One turn moves each row of this set onto another row. After a few examples, where does it send each row asked below?
sopu: [0.419, 2.304, -0.327, 1.914, 1.012, 0.677, -1.151, 0.512, 1.123, -4.563, -1.030, 0.248, 0.155, 1.166]
Gufes: [1.986, -2.478, -0.107, 1.575, -0.113, 1.134, 3.614, 0.934, 2.119, 0.184, 2.156, 1.029, -3.034, -0.727]
lesi: [2.075, -2.403, 3.152, -0.601, 2.436, 2.283, 2.730, -0.256, 0.650, -3.816, 1.637, 0.532, 0.056, 0.661]
gof: [1.505, 1.335, 2.820, 0.747, 1.887, -2.563, 2.905, 1.752, 1.765, -0.162, 1.029, 0.209, -1.954, 3.015]
nuf: [2.190, -1.008, 0.043, -0.650, -3.445, 1.539, 0.269, 2.270, 0.568, 1.922, 2.599, -0.032, 1.814, 0.706]
Ganam: [-0.155, -3.710, 2.061, -3.315, 1.483, 0.627, 0.760, -0.290, -1.736, 0.196, -1.438, -0.568, -0.439, -0.103]
kigum: [1.491, 3.191, 1.991, 1.711, 1.292, 0.244, 3.055, -1.726, 0.244, 1.577, -2.454, -0.062, -0.464, 2.473]
nopa: [2.262, -1.110, -0.650, 1.108, 2.768, 3.169, -0.348, 0.661, -0.687, -2.680, -1.244, -1.191, 2.546, 3.715]
tuga: [3.228, -2.412, -1.249, 2.927, -0.515, 2.272, 2.746, 0.554, 1.644, -0.434, 0.359, -0.208, -3.245, 0.191]
tovu: [3.151, -0.164, 1.421, 0.257, -4.321, 3.554, 1.241, -0.118, 0.691, 0.545, 1.250, -1.285, -0.025, 0.559]
surim: [2.874, 0.641, -2.059, 2.492, 0.409, 2.539, 0.123, -0.201, 0.238, 2.026, -1.337, -2.063, -1.631, 3.429]
kufi: [2.443, 1.011, 1.020, 0.227, -3.691, 2.688, -0.077, 1.453, 1.298, 0.289, 1.974, -2.373, 0.086, 2.870]
Rebil: [1.919, -1.551, 1.521, 1.083, 1.780, -2.714, 3.053, 3.306, 1.542, -0.519, 0.884, 0.338, -1.935, 2.498]
Ligu: [-1.494, 1.306, 0.451, 1.840, 0.264, 2.427, 1.092, -0.134, 1.271, -4.534, -1.538, -0.535, -0.181, 0.548]
lalaz: [-1.844, -2.985, 2.083, -1.974, 0.651, 2.419, 2.500, -0.702, -0.734, -1.194, -1.835, -0.968, -0.503, -0.345]
Ruvo: [2.641, -2.442, 0.227, 1.417, 2.303, 3.356, 0.773, 0.795, 0.036, -4.330, -0.619, -1.371, 0.931, 2.963]
vilem: [1.153, 0.070, 2.741, -2.019, 3.489, 1.313, 1.258, -1.085, -0.605, -0.475, 1.399, 1.616, 2.792, 1.006]
Gosu: [2.442, -3.762, -1.240, 2.488, 0.934, -0.177, 3.328, 2.084, -0.288, 0.693, -2.723, 0.426, -0.275, 1.312]
kib: [-0.876, 0.352, 1.554, -0.398, -1.715, 0.928, 2.215, -2.217, -1.858, -0.734, -3.831, -1.535, 0.406, 1.210]
Pum: [-2.445, -0.952, 1.454, 0.222, 0.125, 3.129, 2.693, -0.662, 0.468, -3.216, -1.987, -0.936, -0.381, -0.082]
zariz: [0.186, 1.478, 1.437, 0.200, -0.800, -3.262, 0.236, 1.770, 0.708, -3.654, 0.601, 0.268, -0.329, 1.770]
Rusi: [-0.109, 0.742, 0.745, -0.723, 1.176, -0.292, 2.308, 0.728, 1.358, 3.494, 2.934, 0.932, -0.930, 1.103]
naka: [3.657, -1.186, -2.099, 3.316, -0.279, 2.893, 1.322, 0.137, 0.831, 0.285, -1.072, -1.452, -2.667, 1.920]
Kupib: [2.590, -2.921, 1.803, 0.679, 2.160, 3.028, 2.081, 0.416, 0.584, -4.758, 0.591, -0.660, -0.060, 1.783]
guzo: [1.660, 0.068, -0.239, 0.116, 3.367, 2.469, -0.605, 0.062, -1.163, -1.005, -0.900, -0.295, 3.680, 3.309]
fek: [2.430, -3.365, -0.367, -0.663, -0.945, -2.882, -0.146, 1.981, -1.465, -1.966, -1.337, 0.436, -0.125, 0.477]
kabeg: [2.302, -3.699, -0.271, 1.790, 1.489, -1.753, 3.165, 3.433, 0.721, -0.217, -0.605, 0.449, -1.240, 1.804]
Ditif: [2.891, 0.710, 1.429, 0.455, -4.173, 3.428, 0.637, 0.369, 1.056, 0.181, 1.372, -2.138, -0.323, 1.895]
fon: [2.063, 0.625, 0.439, -0.059, -3.336, 1.804, -0.523, 2.456, 1.193, 0.740, 2.522, -1.931, 0.868, 2.870]
dureb: [2.653, -1.409, 0.379, -0.556, -3.862, 2.266, 0.907, 1.231, 0.480, 1.807, 2.038, 0.197, 1.454, -0.272]
Tiruv: [1.943, -0.193, -0.021, -0.530, -3.284, 1.346, -0.333, 2.828, 0.972, 1.471, 2.700, -0.929, 1.595, 1.934]
dolos: [3.050, -1.046, 0.971, -0.163, -4.269, 3.146, 1.331, 0.219, 0.464, 1.277, 1.497, -0.399, 0.664, -0.369]
Kab: [2.715, -0.401, 0.307, -1.642, 2.249, -1.693, -3.047, 0.975, -1.012, -1.211, -0.474, 0.517, 0.078, 1.124]
gar: [1.264, 3.235, 3.069, 1.112, 1.751, -1.245, 2.951, -0.296, 1.242, 0.800, -0.340, 0.037, -1.373, 3.025]
guf: [2.315, -1.801, -1.087, 2.705, 0.725, 1.044, 3.318, 0.063, -0.820, 1.591, -4.110, 0.226, 0.253, 1.272]
viriz: [1.661, -1.154, 0.361, -0.159, -0.741, -3.788, -0.351, 2.586, -0.129, -3.167, 0.237, 0.687, -0.340, 1.114]
dob: [-1.617, 2.624, 2.232, 0.027, -1.559, 0.021, 2.086, -1.554, -0.446, -1.915, -2.338, -1.153, 0.109, 1.795]
vidug: [-1.176, 3.054, 2.189, 0.268, -1.191, -1.683, 1.242, -0.004, 0.574, -3.235, -0.376, -0.475, -0.113, 2.048]
Rin: [0.618, -1.118, 0.706, 0.144, 0.524, 0.046, 3.420, 0.958, 2.064, 1.814, 3.232, 1.484, -1.917, -0.326]
mufu: [0.541, -2.299, 0.463, -0.739, -1.664, 0.374, 1.599, -1.337, -2.669, -0.136, -4.231, -1.093, 0.392, 0.590]
benot: [1.797, -2.621, 1.229, -3.204, 2.145, -1.032, -1.581, 0.431, -1.802, 0.167, -0.766, 0.072, -0.194, 0.523]
vonur: [1.484, 2.034, -1.195, 0.959, 1.061, 1.446, -0.088, -0.134, 0.243, 3.521, -0.283, -1.596, -0.634, 3.802]
vig: [1.188, 0.546, 1.167, -1.208, 3.588, 1.691, 0.006, -0.730, -1.162, -0.058, 0.153, 0.843, 3.780, 2.184]
zul: [0.226, 1.933, -0.060, -0.355, 1.440, 0.243, 0.869, 0.251, 0.716, 4.186, 1.487, -0.370, -0.365, 2.803]
raneg: [1.995, -3.835, -0.253, -0.836, -1.243, -1.243, 0.645, 0.336, -2.568, -0.675, -3.211, -0.316, 0.213, 0.264]
gil: [1.891, 1.092, 0.243, 2.457, 0.865, 1.231, 3.218, -1.488, -0.629, 1.960, -4.019, 0.097, 0.300, 1.754]
logak: [1.578, -1.186, 3.577, -1.701, 2.943, 1.549, 2.409, -0.943, 0.135, -2.088, 1.964, 1.424, 1.260, 0.374]
puz: [2.184, 1.666, -0.364, 0.461, 1.792, -1.034, -2.918, 1.033, 0.221, -3.126, -0.564, 0.555, 0.270, 1.358]

guzo moves to logak
dob moves to viriz
nuf moves to tovu
Where do these go?
lalaz moves to sopu
surim moves to Rusi
kabeg moves to gil

